One turning vector, and how many ticks it has turned
The counts run from 0 to 368.
[ 97 125 140 117 132 154 122 125 121 145  86 146 112 125 170 111 127 142
  55 119 163 114 114 146  91 138 131 178 129 154 116 152 132 113 122 122
 125 157 112 154  79 115 163 108 141 117 144 128 148  55 177 165 110  73
 114 153  98 137 119 106 123  90 135 182 127  94 151 128 141 128 105 135
 141  77 147] | 159
[105 114 133 139 141 169 115 138 130 143  70 153 111 133 141 116 151 151
  47 102 174  94 137 143 134 124 109 140  84 138 117 144 154 141 143 149
 125 137 134 143 122  82 156 119 147 125 131 163 151  54 161 121 135  70
 117 175 125 109 125 104 142 123 142 186 124 152 140 127 141 147  94 122
 124  90 154] | 56
[101 136 113 111 121 153 118 105 143 120 106 174 106 139 143 140 137 169
  56 113 145 131 123 111  78 119 127 157 116 138  99 108 132 109 146 131
 134  87 105 139 103 104 157 112 152 130 134 128 148  59 165 141 122  60
 119 133  91 119 114 100 124 131 148 185 109 119 154 106 120 133  84 150
 150  70 129] | 340
[102 115 149 128 138 124 141 114 121 142  86 158 104 146 158 105 141 153
  56 134 168 115 130 121 107 134 134 171 111 120 117 175 145 113 140 123
 135 161 131 185  97  84 122 138 150 130 139 114 124  63 169 147 110  84
 125 145 118 132 127  99 147  95 156 180 115 110 132 116 126 136 100 150
 133  57 103] | 37
[108 136 129 109 120 164 115  93 145 102  97 155 104 130 150 130 149 172
  60 106 162 156 114 115  87 113 118 135 133 143 104 130 135 108 152 105
 124 108 100 146  88 101 171 106 159 131 130 130 157  76 173 142 137  70
 132 119 100 121 113 106 122 111 136 180 128 115 144 122 124 130  80 165
 134  65 134] | 337
[113 137 137 149  99 126 101  90 126 162  83 137 101 155 128 116 123 139
  53 123 177 110 126 123 103 135 137 136 113 155 106 173 178 112 136 132
 142 148 136 159 121 105 174 124 173 101 123 147 137  64 170 137 124  57
 125 171 119 125 111 134 143 117 133 161 107 147 139 141 114 141  83 145
 138 113 138] | 10
[ 90 121 130 113 138 155 114 124 128 146  87 141 122 143 171 117 125 154
  45 121 155 108 129 125  80 124 133 155 125 128 101 146 166  92 139 137
 119 125 123 144  98 123 171 118 152 144 132 127 152  67 173 169 139  79
 126 165  80 123 100 111 125  74 121 166 121 119 122 133 114 141  92 130
 128  76 136] | 245
[109 118 138 127 119 168  94 147 126 130  79 159 107 136 137 112 144 137
  37 121 156 105 128 122 127 126 123 154 115 125 115 175 179 126 133 155
 131  90 149 144 134  93 148 113 165 113 138 155 125  61 152 141 149  87
 129 196 120 130 128 129 143 112 164 164 116 143 129 135 135 163  77 122
 136 122 149] | 143
[ 90 124 136 108 108 135 142  88 111 138 111 147  74 144 128 125 158 177
  58 114 162 137 129 122 121 109 134 144 114 122 107 135 154 108 150 113
 141 145 117 134  87 106 172 120 156 117 151 135 140  69 178 126 105  58
 129 127 106 135 127  89 127 119 157 151 112 111 154 141 113 137  99 150
 155  60 120] | 215
[112 107 165 139 109 144 134 112 118 118  82 148  97 153 133 102 168 156
  55 115 174 122 129 120 127 112 132 118 104 122 111 190 174 114 157 117
 129 138 137 161 109  84 152 121 184 116 137 155 130  81 171 131 143  81
 153 159 130 118 116 131 148 103 144 155 125 138 120 145 119 156  85 160
 128  85 120] | 271
[128 125 122 124 105 156 107 128 126 134  92 143  97 126 127 125 131 143
  57 121 142 105 137 153  94 116 133 166 116 161  99 150 167 121 145 118
 133 126 133 121  96 123 165 109 164 111 148 167 144  55 173 161 125  60
 129 169  78 125 113 141 148 106 130 165 106 129 143 136 117 120  82 146
 138 101 169] | 152
[130 131 108 120 114 133  98 111 142 120 111 143  84 138 149 133 132 135
  53 127 153 145 123 143  93 119 135 155 158 168 106 129 148 125 126  83
 128 124 122 143 107  91 155 109 168 104 126 145 127  57 169 157 106  70
 126 154  93 104 124 110 134 105 145 181 101 110 141 110 103 119  78 158
 135  81 151] | 69
[ 77  99 154 132 120 145 136 127  94 126  85 178  84 150 155 107 173 166
  45 104 178 125 112 102 118 123 127 155 130 107 126 152 136 117 147 124
 136 143 119 150 117  93 156 102 149 113 136 148 139  78 159 122 128 106
 133 145 131 128 128 102 115 105 160 175 133 123 118 133 120 167 101 133
 142  66 110] | 308
[119 110 122 135 146 162 105 158 132 141  77 154 109 139 146 123 144 137
  41 114 166  91 145 149 128 124 118 149  95 140 114 135 163 138 135 142
 122 118 146 136 129  86 146 121 148 126 130 165 139  51 159 139 132  79
 120 189 109 105 125 103 144 110 147 187 114 142 128 116 127 146  88 119
 119  94 153] | 58
[101 116 123 106 137 172 114 126 138 116 105 139 105 124 138 133 144 166
  41 139 149 139 143 126 114 103 128 162 138 105 108 155 169 122 154 125
 120 109 133 149  93  90 146 134 152 145 147 111 124  76 163 152 136  76
 127 146  92 129 131  86 142  91 164 164 108 106 132 140 120 128  82 140
 121  53 136] | 207
[137 122 152 129 110 160 118 114 106 128  93 174  80 133 130 116 153 155
  61  95 180 117 127 137 129 137 101 138 104 152 127 140 163 133 153 113
 141 141 117 126 110  82 161 114 156  89 117 171 149  71 157 112 121  79
 140 142 141 119 145 114 142 141 153 183 150 160 134 124 107 154  63 134
 128  86 139] | 317
[119 141 156 129  95 122 127  96 122 129 103 163  90 150 129 122 144 152
  61 124 178 126 111 124 107 136 133 139  90 133 110 156 146 103 124 121
 149 114 122 155 106 100 158 122 179  92 154 131 117  47 167 127 105  64
 136 148 125 144 122 129 144 137 162 163 111 114 163 129 131 145  88 154
 168  97 112] | 132
[112 129 131 106 119 167 113  96 143 100  99 156 101 131 158 124 154 169
  61 106 158 160 114 115  92 110 117 134 148 150 102 136 138 112 151  96
 120 112 104 146  90  97 167 102 163 128 126 139 156  83 175 152 140  77
 138 125 101 114 116 109 122 104 134 176 132 115 136 118 117 132  78 169
 134  68 135] | 336
[106 113 131 132 114 148 125 112 127 128  91 173  91 150 133 118 160 148
  57 100 157 109 128 111 125 121 132 133 107 159 107 139 148 136 149 137
 132 106 116 144 139  82 143  99 166  92 118 183 144  75 162 123 118  61
 130 167 138 101 129 117 130 148 162 175 115 157 137 107 124 170  86 145
 146 112 136] | 51
[110 128 143  97 137 132 149 117 115 141 102 169  89 137 172  98 145 152
  74 123 145 116 140 121 115 143 129 181 127 156 107 159 144 117 147 117
 129 170 115 170  96  80 110 125 143 122 122 136 134  65 173 157 104  77
 124 142 116 120 141  94 146 108 159 175 114 119 143  99 111 135  96 150
 137  60 122] | 34
[123 123 148  97 117 127 134 138 116 119 113 169  83 152 152 117 157 154
  59 134 143 120 133 126 108 118 141 163 114 116 105 143 159  93 139 113
 130 107 144 136  99 105 131 123 168 127 153 133 103  45 165 156 113  94
 150 151  84 137 126 114 151  94 168 158 112  95 129 108 106 145  87 147
 147  74 108] | 125
[133 123 133 106 124 165 111  99 140 125 101 142 103 124 155 122 136 136
  61 105 170 132 122 150 117 124 112 123 120 187 117 141 145 121 126 104
 111 120 105 139  98  85 175 102 169  87 115 166 150  81 171 150 108  50
 138 157 130 112 137  99 121 124 142 174 153 128 145 109 133 151  70 144
 131 100 150] | 194
[128 138 132 109 117 124 104 121 121 165  80 158  93 171 167 102 144 138
  51 116 178 113 116 124 133 143 119 141 115 163 121 143 156 103 120 114
 129 140 156 144 129  93 163 112 153 123 110 160 124  59 164 140 115  92
 141 187 106 129 131 114 133  98 145 172 145 133 119  94 110 160  79 134
 131 114 121] | 98
[135 113 137 116 136 164 108 144 128 114  94 137  91 118 157 114 161 141
  56 115 168 132 137 169 129 117 108 140 131 147 116 148 168 133 135  93
 111 148 135 132  99  74 156 116 155 127 125 162 134  61 168 147 136  95
 133 164 109 104 135 105 146  84 139 178 131 123 124 133 114 131  83 144
 110  75 160] | 63
[127 136 138 103 123 130  99 118 117 157  80 158  91 161 177 102 150 138
  54 111 182 119 111 126 133 142 110 134 122 162 123 147 155 103 118 111
 125 148 148 147 128  91 165 109 152 120 110 160 126  64 166 144 123  96
 140 184 113 127 130 114 127  92 144 172 154 133 119  96 112 165  75 140
 127 116 122] | 99
[ 91 144 142 117 110 146  98 104 130 148  75 143 102 146 154 104 155 149
  54 101 184 134 101 116 131 134 112 121 112 146 113 160 155 111 119 137
 129 139 129 159 123  91 181 101 160 122 125 150 144  60 172 131 142  73
 120 179 127 134 119 118 124 111 141 157 129 138 152 135 144 159  98 149
 150 120 142] | 365
[ 99 114 134 137 145 161 112 143 136 137  88 149 122 129 161 117 131 134
  48 105 169  90 128 149  95 133 126 146  96 153 107 135 150 123 120 151
 118 120 114 142 116  96 158 111 155 114 128 155 151  43 167 147 124  66
 108 180 120 103 111 108 126 114 138 183 114 132 149 125 138 147  99 122
 136  96 157] | 283
[ 98 121 128  95 147 180 112 120 140 118 100 136 104 113 157 119 147 162
  45 124 152 147 139 126 129 114 119 162 147 121 116 166 166 128 147 124
 111 127 130 159  95  78 142 126 143 145 135 116 135  85 167 153 141  75
 120 148 105 127 145  79 136  89 164 164 121 113 137 134 130 136  83 139
 118  58 145] | 205
[118 124 157 116 123 150 138 109 118 111 120 165 108 125 146 128 117 163
  64 122 159 118 133 129  62 140 127 158 104 127 105 138 162  98 140 127
 134 108  91 141  79 106 148 127 166 105 138 115 139  60 167 148 116  67
 132 115 117 128 118 115 137 121 149 177 122 115 151 130 101 134  75 137
 149  54 121] | 254
[120 125 128 111 111 139 119 114 126 109 117 157  71 128 147 118 145 144
  63 132 135 146 137 126 103 126 140 180 169 158 102 156 157 132 147  91
 134 141 117 153 106  81 120 117 165 104 128 145 128  73 171 157 113  75
 124 139 109 110 137 110 146 111 165 173  88 118 142 119  99 122  80 158
 135  69 152] | 296
[104 130 131 118 113 137 125  98 124 120 108 154  73 129 145 109 151 161
  66 121 150 152 127 122 109 123 135 175 160 154 106 159 147 132 154  94
 140 167 113 164  97  83 133 113 156 112 131 139 139  73 178 147 116  74
 121 127 117 121 136 108 141 114 158 171  94 120 149 127 108 121  95 167
 138  60 148] | 298
[ 97 118 128 102 144 177 113 120 140 116 100 136 108 117 148 125 146 164
  42 129 154 142 139 126 121 108 121 160 141 112 112 160 169 125 151 126
 118 118 132 154  93  86 148 133 147 147 142 112 133  82 163 155 141  76
 122 145  99 128 136  84 140  87 163 162 115 110 135 137 127 133  83 139
 119  51 141] | 206
[ 99 145 132  65 139 164 128 131 127 129 103 169  96 127 176 105 158 171
  72 113 123 124 136 110 122 128 116 178 127 146  94 136 151 107 153 138
 117 129 125 141 101  95 122 114 138 154 126 145 142  57 175 164 131  73
 121 153  93 129 137  98 141 107 160 165 115 125 149 100 119 145  94 147
 143  82 140] | 118
[127 115 147 130 143 170 112 147 133 100 107 144 105  98 152 119 131 143
  49 127 163 130 138 158  90 130 116 165 131 129 118 158 172 130 133 108
 122 129 115 151  89  80 137 130 162 117 140 123 129  60 160 150 135  87
 118 146 117 110 126 112 150  98 152 188 113 117 141 142 120 119  83 136
 121  57 161] | 291
[125 118 160 128 114 136 119 136 101 134 109 157  86 142 131 117 138 150
  46 132 170 106 143 136 118 137 122 155 102 103 120 164 199 106 133 131
 143 121 142 138 117  90 142 141 168 108 140 128 105  54 154 132 123  92
 136 162 127 135 134 119 155 113 170 161 115 135 127 146  96 153  71 116
 138  79 118] | 1
[116 104 137 117 136 172 113 148 123 108 102 164 115 126 167 119 129 140
  51 117 141 105 134 129  67 126 129 160 140 143 104 142 175 107 144 133
 112  89 105 125 112 104 149 102 165 108 116 157 146  74 162 173 142  84
 138 157 109 100 113 129 127  96 143 179 126 134 116 121 104 152  71 124
 132  86 150] | 22
[104 145 120  69 137 161 121 132 132 133 108 169 101 129 171 111 146 165
  68 116 120 116 138 109 114 131 119 181 129 149  92 131 154 110 151 145
 122 114 124 142 110  99 124 115 140 150 125 146 143  57 173 166 130  67
 121 157  87 125 131  98 141 114 156 167 112 133 150  90 116 144  87 146
 142  87 145] | 117
